[[-36  -7   2]
 [-16  -6   6]
 [ -6 -13 -13]
 [  2  23  26]
 [ 25  10  11]
 [ 28   5   0]
 [  6  21  22]
 [ 10   1 -10]
 [-27  11  26]
 [-15 -29 -30]]
->
[[-15 -27  10   6  28  25   2  -6 -16 -36]
 [-29  11   1  21   5  10  23 -13  -6  -7]
 [-30  26 -10  22   0  11  26 -13   6   2]]

[[ 14 -24 -25]
 [ 32 -40 -41]
 [  1   2   0]
 [ 22 -38 -38]
 [-34  29  30]
 [ 25 -30 -30]
 [  9 -21 -21]
 [-42  45  44]
 [ -4  -1  -2]
 [ 23 -38 -38]
 [ 19 -30 -31]]
->
[[ 19  23  -4 -42   9  25 -34  22   1  32  14]
 [-30 -38  -1  45 -21 -30  29 -38   2 -40 -24]
 [-31 -38  -2  44 -21 -30  30 -38   0 -41 -25]]

[[ -6  15  22   3 -24  20  -4  23]
 [ -9  24  28  14 -35  23  -8  26]
 [-11  20  20   8 -25  18  -4  21]
 [-21  12  -6 -13  20   4  26 -17]
 [ -7  18  25   3 -21  27  -6  25]
 [-26  14  -3 -12  23   1  25 -18]
 [-29  18  -2  -8  14   3  27 -14]
 [-42  27 -10  -8  23   0  34 -20]
 [-15  17   3  -9   6   8  19  -3]
 [-23  19  -2  -6   8   2  20 -11]
 [ -4  13  20  -3 -19  23  -4  21]]
->
[[ -4 -23 -15 -42 -29 -26  -7 -21 -11  -9  -6]
 [ 13  19  17  27  18  14  18  12  20  24  15]
 [ 20  -2   3 -10  -2  -3  25  -6  20  28  22]
 [ -3  -6  -9  -8  -8 -12   3 -13   8  14   3]
 [-19   8   6  23  14  23 -21  20 -25 -35 -24]
 [ 23   2   8   0   3   1  27   4  18  23  20]
 [ -4  20  19  34  27  25  -6  26  -4  -8  -4]
 [ 21 -11  -3 -20 -14 -18  25 -17  21  26  23]]

[[ 27 -19 -15 -44]
 [-19  15   5  15]]
->
[[-19  27]
 [ 15 -19]
 [  5 -15]
 [ 15 -44]]

[[-16  11  -2   1   7  -2  13  -9]
 [ 21 -26   7 -37  14  13   2   6]
 [-32  20 -16   2  14  -9  21 -20]
 [-31  22 -14   5  14  -9  22 -20]
 [  4   4  13  -4 -11  14  -2  15]
 [ -3  11  17   1 -16  16  -6  16]
 [ -3  14  19   3 -20  18  -5  18]]
->
[[ -3  -3   4 -31 -32  21 -16]
 [ 14  11   4  22  20 -26  11]
 [ 19  17  13 -14 -16   7  -2]
 [  3   1  -4   5   2 -37   1]
 [-20 -16 -11  14  14  14   7]
 [ 18  16  14  -9  -9  13  -2]
 [ -5  -6  -2  22  21   2  13]
 [ 18  16  15 -20 -20   6  -9]]

[[-24   4   0   2 -21   2 -24  27  30 -13 -19]
 [ -9   0  -8  -5   2   1   0  -1  -1   0  -4]
 [ -5 -26  34 -27   0 -25   0  -6  -1   2   2]]
->
[[ -5  -9 -24]
 [-26   0   4]
 [ 34  -8   0]
 [-27  -5   2]
 [  0   2 -21]
 [-25   1   2]
 [  0   0 -24]
 [ -6  -1  27]
 [ -1  -1  30]
 [  2   0 -13]
 [  2  -4 -19]]

[[  7  29  30   7   7  12  11]
 [ -1  17  11  33  17  18   2]
 [ -3  -1 -16 -27 -25 -28  -2]
 [  4 -12  -7  -2  -1   2  -1]
 [  2  28  18  45  17  29   7]
 [ 10   7  25   8  10   2   6]]
->
[[ 10   2   4  -3  -1   7]
 [  7  28 -12  -1  17  29]
 [ 25  18  -7 -16  11  30]
 [  8  45  -2 -27  33   7]
 [ 10  17  -1 -25  17   7]
 [  2  29   2 -28  18  12]
 [  6   7  -1  -2   2  11]]

[[-40  -2 -14]
 [-28   6  37]]
->
[[-28 -40]
 [  6  -2]
 [ 37 -14]]
